In the rows, 128 means zero.
One turn or mirror swaps these rows in pairs. Which row does each one swap with?
bebe: [144 134 150 132 153 146 121 136 122 102 101 104 119 143 113 163 159 159
 132 139 129 114 120]
vedi: [142 138 122  52 112 144 115  87 129 110 143 132 157 124 102 131 145 126
 142 129 145 131 110]
Bulam: [146 129 126 128 134 129 120 111  90  98 143 110 104 154 121 104 140 151
 113 128 172 160 148]
gonep: [101 162 127 126 138 131 147  99 120 127  98  95 114 135 127  94 104 142
 120 161 116 146 102]
Lin: [ 97 136 141 127 115 138 135 123  70 139 128  79 104 124 103 126 172 140
 136 147 156 137 127]
rulu: [120 147 151  91 113 120 143 143 111 143 139 127 123  83 107 121 100  99
 162 115 160 129 133]
nepa: [143 140 135 117 149 157 122 118 115 119 156 117  94 108 101 149  96 124
 149 133 100 108 109]
Soza: [131 137 141 138 158 147 122 118 107 115 157 123 106 120  95 140  90 124
 144 124  99 112 124]
gik: [144 149 119  56 123 144 113  96 126 113 149 135 148 122  91 142 119 119
 156 128 140 125  97]
mip: [143 138 132 103 117 106 132 119 126 103 136 158 123 101 130 104 140  98
 167 110 144 167 144]
tigor: [150 145 125  94 146 160 106  97 122 120 157 120 124 108 107 146 105 121
 162 134 119 113  96]
nor: [102 169 152  95  99 126 136 130 130 125  85 118 145 122 106 136 168 128
 165 125 140 152 107]
Ruzod: [132 132 152  94 113 127 101 100  97 141 135 132 157 109  84 148 171 132
 112 159 128 114 133]
Gotug: [ 94 120 134 116 137  99 132 101  90 153 129 142 133 111 106  94 133 110
 115 146 132 122 161]
vifof: [121 145 141 123 141 134 134 152 106 116 124 135 100 145  67 129 112 130
 139 103 144 102 109]
zutu: [106 123 126 114 131  87 122 115  98 142 123 148 147 117  91  94 136 107
 104 145 126 119 138]
Vafa: [116 157 146  86 121 125 153 123 115 152 134 119 130  89 128 125 100  97
 177 142 149 132 125]
mibak: [127 141 159  96 108 121 106  97  94 123 135 143 162 111  68 140 160 122
 115 142 136 114 135]
fubim: [111 154 146 146 143 121 133 145 144 129 104 144 122 137 101 115 123 122
 155  97 120 150 131]
lefu: [140 140  91 131 122 155 115 123 104 106 134 129 101 118 121 108 144 140
 142 113  95 141 153]
dero: [131 139 127 116 120 156 103  92  97 134 131 125 141 108  98 138 183 139
 122 156 109 108 146]
Muk: [151 125 129 143 140 131 134 104  90 102 139  98  88 134 122 119 140 143
 114 148 169 158 132]
Zek: [104 161 142  99  98 136 135 125 111 127  94 100 140 117  99 147 179 136
 169 136 152 147 113]
guro: [113 156 127 129 137 124 134 102 115 123 102 105 105 142 119  84  97 147
 110 153 121 143 106]
Nutof: [150 127 166 110 140 123 139 116 135 120 119 144 150 109 143 150 168 107
 158 140 144 150 135]
bebu: [106 156 126 128 138 130 144 103 116 125 109  84 117 136 135 100 103 149
 123 159 123 146 105]
Kiviv: [149 130 161 112 143 116 122 125 138 113 118 143 144 112 137 161 167 106
 153 139 141 159 131]
muf: [125 144 140 114 142 142 139 157 109 110 132 124 106 139  78 131 108 127
 145  93 153 106 119]
sezi: [112 147 143  90 123 124 147 116 118 154 138 109 128  87 132 123  97  98
 169 142 150 140 121]
pifef: [109 148 145  89 125 125 143 146 101 133 142 119 111 103  90 121 102 112
 169 105 166 118 118]
kivo: [147 152 136  88 132 100 121  98 126 103  99 142 135  96 124 129 125 107
 126 171 110 118 103]
kupiv: [114 161 146 106 117 109 130  99 110 107 108 129 129 144  83  80 126 136
  91 134 158 139 106]
Lalip: [118 142 157 158 160 126 129 140 120 116 133 138 100 131 105 131  94 119
 137 115 118 125 125]
sifo: [146 125 131 119 131 134 119 105  90 108 143 112 125 153 110 104 143 148
  99 134 175 161 146]
zepuf: [125 132 103 139 134 155 123 105  99 130 139 123 125 128 106 126 159 153
 129 146  87 123 153]
Lepu: [111 157 154 108 103 131 142 135 149 119  83 125 144 122 102 132 163 131
 162 116 137 146 109]
Kez: [ 92 135 138 122 113 140 136 114  70 134 118  83 110 123 107 133 169 147
 135 153 161 137 130]
lote: [158 157 139  98 123 118 138  92 122  96 104 122 117 102 119 134 134 113
 114 179 127 111  96]
nep: [163 148 128 130 134 125 133  92  88  90 121 100  82 128 123 130 130 124
 119 166 151 140 111]
Runeb: [123 143 144 110 130 131 141 142  98 118 145 121 103 126  74 130 115 130
 164  97 176 113 111]
Nozab: [138 130  81 129 128 147 116 107  96 127 141 128 105 136 114 104 140 144
 137 132 100 142 147]
vis: [122 134 146 152 150 140 131 133 108 113 153 131 105 129  93 130  83 119
 136 119 114 120 122]
kiru: [ 98 127 140 128 122 132 134 115  75 140 128  74 105 131 100 122 169 139
 134 151 153 131 126]
Lezus: [143 137 150  95 126 114 139 115 125 115 126 158 129  93 133 131 152  90
 161 129 159 167 141]
Gab: [139 143  88 143 137 157 120 112  98 125 138 122 112 131 117 126 144 149
 145 139  90 135 144]
soga: [150 158 139  93 116 112 138  89 116  95 101 126 123  98 114 126 143 107
 110 180 121 118 112]
Geve: [144 139 125 114 119 121 138 124 124 103 137 160 113  98 120 109 132  91
 169 105 128 165 141]
Katob: [103 122 140 110 132  95 130 114 114 145 117 156 147 124  88  96 127 113
 103 141 125 108 134]
geda: [107 145 137  96 123 125 150 115 118 144 132 112 129  83 136 129  97 106
 181 144 146 141 113]
Daga: [ 94 115 141 128 133 118 123 125  64 140 140  92 105 122 100 106 151 131
 113 136 150 137 133]
vutal: [104 152 120 115 145 134 147  97 114 133 119  87 119 114 144 107  96 135
 142 167 120 145 111]
pepus: [148 136 117  57 109 148 119 108 125 118 148 145 153 129 103 120 142 134
 151 114 153 138 119]
rame: [105 170 150 103 110 128 137 130 135 130  83 118 149 127  99 134 161 135
 163 124 143 152 102]
Nimat: [147 139 117 121 122 118 134 124 117 104 137 157  97 105 125 104 134 106
 169 110 136 170 142]
Ped: [111 135 166 103 101 113 113 112  98 120 132 152 157 119  69 129 150 109
 106 137 148 124 132]
des: [133 133  84 125 122 139 107 103 100 125 144 126 119 126 109 112 151 142
 138 137  85 135 146]
Ked: [150 130 115  64 118 133  97 105 125 110 148 131 164 129 112 115 138 136
 131 118 156 146 117]
Boz: [147 135 152 134 171 142 123 139 130 116 117 107 128 140 124 171 149 139
 150 141 128 133 111]
Kat: [145 144 118  56 117 156 112 107 125 111 154 135 152 130 103 131 131 141
 150 114 141 127 119]
fupir: [112 161 123 123 141 126 133 105 108 122 100 101 116 144 130  96 102 142
 111 162 122 150  98]
Kiko: [171 163 129  99 130 119 131  89 105  96 105 120 111 104 120 132 135 108
 126 171 136 126  92]
badek: [114 144 171 106 104  96 119 108 108 110 118 150 146 121  75 121 145 116
  98 141 158 119 119]
noduz: [163 149 133 128 133 129 138  99  99  81 128 104  87 120 128 129 130 131
 104 169 147 139 115]
Muku: [107 158 158 105 111 126 131 139 141 129  87 138 147 130  97 127 162 133
 162 110 141 151 110]
Neso: [145 132 155 132 164 137 121 132 130 121 104 117 129 137 128 171 162 131
 144 148 123 128 116]
gafak: [ 86 122 131 124 130 106 128 119  76 155 131 106 123 116  97  98 142 129
 116 144 143 124 152]
Dilep: [143 119 132 104 129 127 121 103 105 109 141 123 123 147 118 101 148 149
 110 127 183 165 147]
gakun: [150 122 155 130 164 143 131 115 137 122 106 112 135 129 137 161 173 134
 143 140 126 130 132]

Swapped with Muku: guro
Swapped with gik: zepuf
Swapped with bebe: kivo
Swapped with Gotug: Runeb
Swapped with muf: zutu
Swapped with vifof: Katob
Swapped with Daga: rulu
Swapped with Dilep: Nimat

One turn or mirror swaps these rows in pairs. Which row does each one swap with?
keli: [110 136 126 123  98 171 155  87  89 130 195 122 164 148  72 114 105 153
 101  95 103  75 130 156 155 103  81 174 131 108 180]
ged: [118 124 120 124 145 144 114 113  63 120 184 133 102 134  68 123 101 160
 142  84  68 104  71 132 188  66 104 187 105 114 169]
zisum: [ 91 136 132 121 114 181 142  71 111  83 166 137 155 124  82 146  89 162
 150  92 117  96 130 144 146 104 105 176 110  69 169]
Gepul: [ 94  98 101 122 105 137 115  85  53 105 143 145 153 116 116  82 136 153
 122 109  91 132  85 130 145  78 124 137 131 114 134]
gaf: [128 132 153 111  92 151 148 107 112 117 176 133 111 121  95 109 115 146
 103  55 120 100 106 152 148  99  84 152  78 134 154]
kotak: [119 135 138  63 124 136 145 100 101 101 161 137 166 155 111 118 151 161
 134  74 110  59 111 142 144  97 131 133  99 123 125]
boru: [108 127 115 113 110 122 134  86  62 120 151 140 123 161  86 145 122 127
 131  80  72  51 104 113 162  86 138 165 107  90 192]
Doki: [117 114 121 139 143 138 107 105  60 125 177 134 102 122  83 102 109 162
 147  90  78 110  96 143 196  50 116 186 108 114 176]
bomu: [107 120 130  65 129 120 143  94  98 119 147 137 161 161 117 124 154 167
 125  71  96  68 124 152 147 102 124 138 101 124 131]
lorid: [121 108 121 122 152 135 114 102  77 125 179 134  92 121  78 101 106 162
 158  84  80 109  89 140 190  65 111 184 110 115 177]
vetus: [122 118 110  70 120 128 113  84  81 127 142 160 134 152 114 141 125 159
 136 115 117 100 135 168 139 115  98 172 107 101 125]
liv: [132 137 107 120 104 131 148  64 125 130 177 126 135 111  87 119 100 144
 142  74 130  91 137 142 174 107  85 191 114 108 141]
peku: [110 129 104 121 103 128 133  82  75 121 163 136 117 146  92 150 129 121
 137  90  75  58  96 109 162  85 140 170 110  77 181]
vigol: [132 115 145 109  90 157 150 113 103 120 176 136 111 140  97 119 117 154
  97  49 121 102 111 152 160 102  76 149  82 135 159]
Peg: [ 99  93 127 137 143 170 135  88  77 112 141 151 165 117 113 133 140 171
 147  82 116 134 153 132 179 109 100 155  99 136 185]
gumu: [123 123 116 131 151 145 103 105  75 120 180 137 101 131  72 114 105 172
 143  89  75 103  79 145 190  54 122 171 115 114 170]
bovoz: [127 123 110  95 133 139 122  86  61 125 144 106 152 169 119 145 140 155
 137 114 156 123 102 132 188  82 112 157 127  88 152]
lir: [ 95 124 120 130  94 167 144  88  92 144 194 129 168 144  77 130 112 141
 117 102 111  80 137 155 146  97  79 180 130  90 179]
Muta: [127 110 108  76 106 141 102  96  81 128 138 155 135 164 106 142 123 154
 125 117 120 101 137 167 140 119  94 167 116 107 127]
mibi: [ 85 136 148 108 119 187 136  69  95  96 177 134 158 122  98 146  82 169
 145  90 106 109 131 154 158 103 109 170  99  77 161]
Biba: [ 94  90 118 134 131 176 137  83  81 113 154 138 167 104  99 124 145 164
 135  79 119 141 152 128 174 101  97 156  89 137 183]
val: [ 87 132 127 113 115 164  97  80 106  94 144 121 128 125 155  92 150 185
 131  88 129  72 103 120 181 106 110 177  94 129 143]
lopum: [106 122  98 150 142 113 123  75 104  92 144 113 142 148  94 109 121 152
 102  86 135 104  99 112 137  75 137 138 118 139 161]
vego: [115 140 163 108 131 164 103 128  39 112 143 138 166 141 122 126 110 141
 139 100 103  69 104 117 156 123  99 199 112 118 154]
Vekov: [103 113 108 151 131 119 124  59 100  98 144 112 136 149  89 110 124 160
 103  91 134 106  98 111 140  76 132 131 130 141 157]
vut: [ 99  98 150 127  85 145 129  99 111 116 148 109 145 147  94 128 120 126
 142  46 112 108  69 133 191 109 121 171  99 115 171]
Midib: [ 92 104  99  93 115 140 135  99  87 134 130 145 142 173 117 105 139 183
 114  79 112  69 133 119 166 105 116 185 108 155 131]
fuv: [131 128 165 124 122 167  92 128  44 104 155 139 167 144 113 135 106 148
 135 100 108  70  96 118 154 114  95 193 112 116 151]
mab: [102 136 108 120 110 122 128  79  70 124 157 142 119 156  86 147 125 125
 129  83  70  57  99 116 180  84 131 171 109  74 176]
Tezod: [119 139 174 127 117 170 100 130  45 114 147 129 172 133 119 136 113 136
 132  98  98  82 122 116 164 112 100 192 104 122 152]
ladok: [ 87 105 152 110 129 195  98 106  79 103 176 126 146 111  86 132 126 158
 128  84  74  67  96 158 156 109 139 160  92 114 138]
Meb: [125 127 173 123 123 169  90 126  41 112 149 130 161 138 112 134 120 147
 135  85  95  80 112 117 165 126  85 189 116 117 156]
Daz: [120 127 112  94 134 130 124  85  60 120 146 107 154 169 122 148 141 140
 131 118 151 114 100 133 195  86 112 159 127 100 150]
sig: [ 95  86 153 121  91 142 138  95 108 113 161 116 144 146  90 132 121 117
 140  53 120 106  75 135 195  98 125 170 101 121 166]
teno: [118 140 127 107 120 149 108  94 102  93 127 119 131 137 150  98 163 185
 135  85 120  65 115 107 166 102 106 170  81 128 145]
vilaf: [133 140 129 124 101 141 147  72 121 151 178 125 130 116  83 120  94 138
 125  81 131  85 134 139 162 101  82 186 127 115 147]
bis: [ 92 125  84 129 133 178 142  77  59 104 146 136 135  96 137  98 108 166
 111  92 136  97 111 137 177 100  96 161 118 105 116]
dav: [104  99 137 110 133 191  94  98  86 101 185 117 134 124  82 128 135 162
 139  84  71  52  95 166 171 103 124 175  93 119 147]
Valu: [ 96  94 125 131 135 180 130  90  70 117 137 149 162 114 101 131 144 168
 136  75 120 141 149 124 179 105  90 144 100 125 168]
Mumo: [112 141 139 102 120 157  93  84  97 108 134 126 130 131 162  90 146 183
 136  88 119  84 115 119 180 113 109 171  88 136 146]
Tam: [ 91 117 112 119 107 141 118  86  49 102 141 138 162 123 119 101 121 154
 131 106  71 132  74 138 147  68 131 140 134 127 136]
tive: [107 121 101 143 135 121 123  55  97  97 147 108 143 143  94 119 117 151
 103  87 138 114 105 107 137  71 127 137 130 145 156]
lov: [ 91  96 107 134 124 172 135  95  78 108 145 148 160 105 103 129 149 172
 137  78 118 142 148 133 185 112  93 146  86 127 178]
Vir: [126 149 130 118 101 136 154  66 128 128 179 135 124 117  91 126 106 139
 131  87 135  85 136 143 165  99  82 184 118 112 146]
silir: [106 128 116 119 113 126 130  77  79 119 154 153 120 157  78 142 121 117
 132  69  72  58 103 117 165  82 134 168 108  78 184]
nituk: [ 91 102 112 106  99 132 128  90  53 109 147 133 162 112 125  93 128 152
 122  92  65 117  87 132 137  75 136 132 138 111 147]
manu: [ 81  96 133  85 117 159 160  86  81 138 153 109 146 132  96 140  90 122
 128 102 105  68 110 118 152 111 109 191  89  94 129]
Vas: [110 117  91 137 150 170 125  70  62 111 152 143 132  89 149 108 113 173
 113  94 126  99 115 139 190 102  84 171 117 107 133]
Savu: [108  95 119 133 126 177 135  98  74 106 151 145 163 109  90 132 139 169
 139  71 126 137 152 115 165 114  94 147 103 124 181]
safiz: [ 96 107  95 102 111 144 103  91  55 110 151 143 155 120 129 104 122 147
 121 105  70 125  74 131 147  62 137 132 122 120 137]
bopi: [115 118 109 128 143 141 103 113  69 123 185 130  98 113  87 107  89 152
 135  87  86 111  84 144 186  63 113 176 112 118 178]
Vede: [ 66 136 133 110 120 192 132  71 101  90 184 129 153 128 100 147  97 172
 140 100 111  87 112 154 166  97 108 179 104  72 158]
zov: [121 130 168 116 124 175  91 125  41 113 148 139 173 139 129 132 123 149
 135  93  98  69 102 123 163 124  96 192 112 113 158]
Gevin: [115 128 124 129 147 145 110 109  76 124 176 130  94 122  73 107 101 154
 155  79  77 105  81 138 187  69 106 184 120 122 175]
Bav: [114 119  96 151 129 118 126  60  89 104 136 111 144 149  86 108 114 148
 101  91 132 106 116 106 142  72 127 144 119 143 166]
gapa: [ 87 112 107 101 127 139 137 117  90 131 133 137 141 163 126 109 146 185
 118  70 117  68 113 113 156 103 100 174 105 164 143]
bogat: [ 91 106 106 107 107 139 114  84  52 104 147 134 167 123 125  95 134 150
 124 100  77 134  89 132 140  59 125 136 128 107 128]
Luvo: [135 135 149 115 125 165  94 132  50 109 137 141 175 142 112 133 120 144
 136  83  99  76 111 107 157 125  89 188 106 113 156]
lobal: [ 89  98 119 137 134 185 129  95  76 116 148 141 163 104  98 130 136 172
 136  76 128 142 149 124 183 109  98 158  93 127 173]
duzov: [137 142 140 123 100 130 151  70 125 139 178 127 135 118  92 136 101 142
 128  87 132  95 135 135 173 105  84 193 118 122 152]
Togi: [103 135 113 110 114 122 124  84  68 121 156 141 116 154  91 137 131 117
 135  72  74  53 101 119 172  87 135 170 107  80 186]
kar: [116  96 120  97 162 152 142  71 104 132 155 102 147 138 117  94 148 144
 114 111 131  75 109 136 167 109  86 146  91 134 172]
Sovag: [106 130 144  67 126 116 146 100 102 115 148 148 172 162 118 124 156 157
 127  83 112  77 125 147 152 104 131 144  95 116 134]
zubir: [117 124  97 137 127 112 122  64  86  98 142 105 133 144  93 115 128 154
  96  91 132 106 108 104 137  76 126 136 132 143 157]
bor: [ 99 121 110 106 103 140 119  84  55 103 146 130 163 120 121  95 124 143
 119 110  77 130  72 130 137  65 123 138 126 112 126]
pado: [ 95 108 101 123  93 131 112  86  53 105 148 138 148 111 125  95 123 157
 121  98  74 128  77 133 151  74 132 139 134 109 130]
ralal: [128 131 110 125 158 143 103 106  78 138 170 130 105 124  70 111  96 164
 138  90  81 103  94 136 188  54 110 188 113 122 169]
Dugig: [103 131 139  66 124 114 138  92 107  98 149 141 156 158 119 123 154 162
 127  77 108  63 122 147 141  99 122 151  94 124 124]

Swapped with Vede: val
Swapped with vigol: Muta
Swapped with keli: Midib
Swapped with dav: bis
Swapped with Mumo: mibi
Swapped with bor: lorid
Swapped with nituk: ralal
Swapped with kotak: liv
Swapped with kar: manu
Swapped with duzov: Sovag
Swapped with boru: Bav

